One hidden turn or mirror swaps the rows below in pairs. Which row is each named row swapped with?
The rows were stretched afterwards, more along some directions than others.
sep: [ -4   7  -6  14   6 -11   5  12   5  15 -17  27  -3 -24  19  10   4  13
  15  11  40]
Turem: [ -9 -24   4   5  -4 -18  -9  13  17  35 -32  23  22 -31  22   5 -10  -3
  18 -27  18]
vonu: [ -7  -9   9  19  -2  -9   3  -1  -4   7 -23  39   1 -15  17  24   2  -4
   5 -13  22]
Kegu: [-21 -24   1  -1   8 -26   2  -8 -18  11 -45  16  17 -27  13  16   4   4
  -3 -25  13]
nize: [  3 -17  14 -14  12 -26  -1  11 -13  -9 -36  36   5 -21  -3  22  15  -5
  -2 -25  16]
lefel: [ -9 -19   7   9 -10 -22   2  -1  13   5 -42  33  21 -35  21  11 -17  -7
  12 -50  10]
nari: [-16 -34  -1  18  11 -27   0 -11 -14  26 -42  21  21 -34  35   6  -2  -8
  23 -28  13]
ras: [ -2 -17   0   4   9 -11   7   3   2  -5 -41  38  11 -18  12  15  -8  -3
  20 -33  11]
buzug: [  0  -6  -4   1  -2   2  -5   9  18   0 -11  27   7 -25   6  14  10 -14
  21  -8  17]
nivas: [ -4 -20  -6   9   5 -17 -12  20  24  33 -26  37  25 -39  22   5 -18   3
  21 -36  26]
tifa: [-10 -11   6  19   3 -24  10  -3  -9   9 -36  13   8 -25  32  -3 -18  10
  33  -2  21]
kogan: [-10 -19   4 -19  13 -27 -12  -4 -20  -7 -36  42   7 -31  -2  19   7 -17
  11 -31   1]
dazar: [ -3  -6   7   4  12 -27  -2   2 -23 -14 -37  38  -2 -22  15  17  -4  -2
  12  -9  11]
boku: [-23 -26   6   7  -1 -20   3 -14 -14   2 -44  34  24 -18  21  17  -9 -13
   7 -53  10]
Riloz: [ -4   2  -9  -5  16 -17  -5  21   9   3 -20  45  -4 -35  11   7  -4   9
  19  -4  24]
rerab: [ -1 -11  -8  -6  20 -24   7   7 -23 -11 -38  32   4 -32  19   2   6  -3
  15 -19  14]
niv: [ -1  -6  -2 -12  -6 -10   6  10   7   4 -27  33   1 -18  -4  15  14 -11
  14 -23  12]
fon: [  1   5  -4  -8   2   0 -12  20  10   9   0  30  13 -17   2  16  -8   3
   6 -11  26]
revom: [-21  -6   2  16  -3 -15   2  -2  10  17 -39  27  12 -18   7  27  -8   4
   1 -24  24]
Zalu: [ -8  -3   8  -6  -9 -24   6  -2   0  -7 -42  34   1 -15  -3  23   9  -9
   9 -39   9]
nevo: [-22 -19  -3  26   1 -11   7  -2   7  26 -41  33  16 -20  15  26 -13   9
   6 -16  23]
zomo: [-15 -17  -6   2   8 -13   2   4   3   5 -20  32  10 -32  23  14   0  -8
  20 -26  36]
nedav: [-13 -13   9  47 -16 -15  14  -7  20  26 -27  23  14 -20  38   9 -31   5
  30 -13  30]
gom: [ -9 -12  14  -7 -17 -19   6  -3  -2   1 -34  23  13  -9   5  13   3 -10
   3 -43   5]
fefa: [-17 -32   0 -17  32 -26  -3   1 -27 -10 -49  44   8 -33   6  25  16  -2
  -3 -30   7]
pes: [-11 -15   8  19   5 -35   4   6   2   6 -32  45   9 -18  28  12 -31   2
  14 -34  22]
Kaga: [ 11 -14   6  -7   8  -5   1   9  -6  -4 -28  25  10 -37  17  10   1   2
  18 -22  15]
Favo: [-21 -15  -9   1  15 -15 -14   5  -3  15 -35  52  17 -29   9  23 -10   4
   1 -28  19]
rit: [ -2  -5  12  -6  -4 -26  -5  13   3  18 -13  20   4 -27  31  -4 -15   3
  25 -19  30]
Gege: [ -2 -31  11  -8  11 -26  -6   5 -25  10 -31  25  16 -27  22  15   4  -3
   6 -28  20]
Taka: [-27 -30   1  13   2 -35   3  -8  -4  31 -51  24  22 -33  42  11 -20   5
  15 -39  17]
tov: [-12 -21  -2  -9   0 -18  -1  10  13  30 -34  24  13 -27  17  15   1 -10
  20 -35  16]
bufin: [ -9  -7   5  -1   8 -24   9  -3 -14 -14 -33  38  -3 -28  18  19  12  -9
  14 -14  24]
kag: [ -4 -12  13   5   1 -14  -3  -9 -13 -15 -28  39  14 -17   8  27  -7   1
  10 -28   8]
lak: [ -7 -20  -9  -8  26 -32  -7  21   0  11 -44  48  16 -44  23  10 -17  19
  24 -28  29]
vuga: [  2 -10  -4   1  14  -8  -4  24   5  25 -24  30  14 -33  28   7 -17  22
  12 -15  28]
zeka: [ -2 -11   6  -1   2  -3 -13  19  19  22  -6  33   9 -29   6  23   0  -5
   8 -10  36]
vopup: [-16 -12   1  37 -13  -8   9  -8   9  24 -32  10  11 -25  28  10 -15   9
  14  -8  23]
gevo: [ -3  -3   7  -3  -8 -31   4   2  -3  -6 -40  34   5 -21   6   8  -7   7
   9 -33   6]
boz: [-20 -24   0  31  -7 -12   5 -11  -1  28 -41  19  21 -26  36   7  -3  -4
  17 -19  16]
romo: [-14 -23  16  23  -1 -11   2  -8  -9   2 -34  26  21 -23  29  16 -16   0
  -5 -35  22]
tuku: [-16  -7 -12  -7  15 -14  -9  13   1   6 -32  49  11 -22   1  27   0  10
  -5 -22  19]
Zesi: [-17  -9   4  13  -8 -22  -5   2  16  21 -26  33  20 -24  26   6 -34  -1
  26 -32  25]
ral: [ -5 -21   6 -13  -6 -23   0  13   0  12 -38  24   8 -19   5  12   2   0
   2 -42   9]
Fil: [ -5 -10   6 -12   8 -25  -4  -6 -14 -18 -35  38   3 -25  -3  23   8 -10
  11 -20   0]
Ret: [-17 -27   4   4   1  -9   2   3  -5  20 -34  25  15 -14  16  22   0 -16
  -4 -40  14]
Sata: [  8   3   2  24  -9  -6  -4  16  16  19  -3  27  11 -28  28   2 -23  10
  19  -1  37]
gage: [-18 -20  -4  17  10 -15  -5   8   8  24 -32  38  16 -17  24  21 -11  11
  10 -16  20]
delar: [ -7  11  -8   3  -1  -5   1  15  16   0 -18  47   3  -6   6  23 -17  12
  10  -9  29]
zoz: [-10  -4   3  32 -18  -1  -1   4  38  26 -19  36  13 -31  27  17 -30   4
  34 -21  33]
segul: [-10  -8   3   0  13 -29  -2  20   6   6 -32  51   6 -26  15  21 -13   8
   2 -22  32]
fere: [ -7  -8   5 -11   3 -10   4  -4 -10 -24 -31  38   5 -10  -3  30   5 -11
   6 -22  11]
bofe: [ -5 -10  -8 -13   7  -8   5  21  -4   1 -32  32  11 -16  10   3   4   8
   3 -33  23]
defot: [-15 -16   1  42 -12  -4   7  -6  26  21 -41  35  23 -26  26  23 -25   1
  14 -33  18]
kal: [ -8 -21  -1  -2  -4  -8   6  14  10  22 -21  23  15 -16  16  11   4  -9
   7 -33  28]
sem: [-25 -13   8  34 -17 -14   7 -13  10  26 -33  15  22 -17  27  16 -23   8
  11 -17  23]
Goneb: [ -3  -1 -11 -18  15  -5 -16  29   7   0 -19  47   7 -32   3  21   5   8
   6 -16  34]
mok: [ -7  -6 -18   1  12   0   1  19  19  22 -20  28   9 -23  20   6  -9   8
  25 -11  34]

vonu pairs with zeka
Fil pairs with tuku
kal pairs with nedav

One hidden turn or mirror swaps the rows below in pairs. Which row is each named row swapped with?
The rows were stretched afterwards, more along some directions than others.
Bifik: [-19  17 -20  -8  36  22  -8 -30  25  -4  -8 -21 -13 -26 -21  31  -4]
Tadiz: [-14  11 -16  19  18   9   0 -18   1 -41 -19 -24  13  -6  25  31  -3]
Bopaz: [ -2   7   1  14  36   0 -13 -23  26 -18 -12  -6  24 -24  29  45  -7]
Kezu: [  2 -11 -33   7   4  25 -12 -58   8 -31  10 -54 -13   1 -14   9  -5]
geb: [-26 -17   7   8  16  -1 -28 -38  23 -32   8  -2 -11 -33 -17  23 -12]
mas: [-18   7 -16  14  19   9  -9 -21  -5 -39 -16 -26  12  -9  24  25  -7]
Beras: [-17   8 -14  -7  37  22  -8 -35  26  -7 -10 -28 -14 -28 -19  28 -12]
subu: [ 10 -20 -25   0   2  20 -18 -57   4 -35   9 -55 -15  -5 -12  -2 -13]
desam: [ -8  -8 -19  -3  31   2  -3 -24   1 -27  -7   0 -17 -15   5 -11 -23]
luzu: [-13   1 -19  -3  38   3   3 -23   7 -26  -6   9 -16 -14   7  -2 -15]
ditev: [-27 -22   6   2  22  -1 -29 -44  20 -42   0  -8 -12 -38 -13  22 -17]
vumu: [  5  11   2  10  35  -2 -12 -26  26 -15 -16 -10  24 -26  28  40  -6]
poko: [ 34   4  -6  11  -6  -7  13 -16   3   1   1  -9   4   2   4  -4   3]
bika: [  6 -17 -20   0   0  18 -21 -61   6 -35  11 -52 -14  -1 -15   9  -9]
Nemog: [ -9  -3 -17   3  39   6   6 -19   7 -27  -8   4 -14 -15   7  -3 -21]
pafed: [ -9  -7 -26  28   3  -4   3 -16  -3 -31  19 -10  -3   1  -2  18  11]
riguz: [-27  -8 -39  15  43  15 -16 -32  27 -39  14  -4  -4 -12  10  15  -8]
dom: [-21 -14 -30  23  32  12 -13 -26  29 -37  24   2  -7 -16   4   8  -9]
Vosov: [  6 -20 -28   2   3  20 -17 -57   4 -34  15 -50 -17  -2 -18   4 -14]
gam: [-19 -22   7   5  14  -6 -26 -40  18 -37   7  -7 -14 -35 -11  16 -11]
tizaf: [ 32   0  -6  13  -6  -6  15 -21   5  -3   3 -10   7   2   6  -6   3]
pamu: [ 26   7  -6   9  -5  -4  13 -19   9   3   0 -10   4   4  -1   6   5]
pebu: [-19 -21   7   9  16  -6 -28 -34  16 -40   3  -3 -11 -38  -9  20 -13]
biv: [-19  -1 -21   0  41  12   4 -21   7 -30  -9   4 -14 -15   7   2 -18]
viru: [ 29  10 -13  16  -2   0  16 -17  11   7   1 -11   8   3   4   8   8]
Nive: [  1   7   3  11  36  -3 -15 -24  22 -18 -16 -12  27 -26  30  39 -12]
vilo: [ -7  -4 -36  28   7   0   9 -11  -1 -26  20  -2 -10   4  -2  10  13]
lup: [ -2   9   5  11  36   0 -16 -26  26 -20 -13  -7  24 -24  27  46  -9]
dunem: [  1   8   0  14  36  -4 -11 -23  26 -17 -13  -2  24 -25  26  44  -5]
zuf: [  8   7   2  16  33  -1 -11 -25  23 -14 -13 -15  23 -27  29  37 -12]
tiva: [-11  13 -11   8  12   5 -10 -19   2 -37 -22 -27  10  -9  22  31  -5]
Ruro: [ -1   3   0  -2  -2   0 -25 -45  15 -53  -6 -15  -5 -14  -7  33  11]
teved: [ 10 -14 -21   4  -5  21 -17 -57   4 -33   9 -54 -16  -5 -17   4 -10]
Bunur: [-17  14 -21  15  18  10  -3 -19   3 -39 -20 -21   7  -8  21  35  -2]
futeb: [  4 -15 -35  26   5  -1   4 -22  -1 -37  22 -18 -12   3   0  12   6]
garud: [-31 -16  -1  11  23  -1 -23 -37  23 -38   6   5 -11 -34 -13  24  -9]
resov: [ 10 -15 -22   3  -2  21 -20 -59   9 -33  13 -54 -16  -6 -10   0 -10]
siso: [-19  21 -23  16  17  15  -1 -21   6 -30 -16 -27  13  -4  23  30   2]
bepop: [ 31  10  -8  11  -3  -4  15 -18  10   6  -1 -11   7   0   5   2   8]
govi: [ -6  11  -9  -7   4   2 -26 -42  16 -49  -6 -11  -4 -14  -8  37  15]
zode: [-27 -20   2  12  15  -1 -27 -36  18 -40  10  -2  -9 -33 -14  26 -13]
vani: [ -9   7 -13  -5  33  18  -9 -33  28  -5  -7 -23 -14 -23 -23  32  -6]
tase: [ -8  -3 -11  -7  37   5  -2 -19   2 -28  -8   4 -14 -18   9  -4 -22]
tepuv: [ 30   5 -10  13  -5  -4  14 -17   9   3   4  -7   3   4   4   4   6]
Lanem: [-16 -13 -35  13  35  15 -16 -38  27 -33  21  -7 -10 -11   0   3 -15]
rono: [ -5   4   1   0   3   1 -27 -42  21 -49  -5 -12   1 -13  -8  42  14]

Beras pairs with Ruro
tepuv pairs with Bopaz
tizaf pairs with zuf
subu pairs with pebu

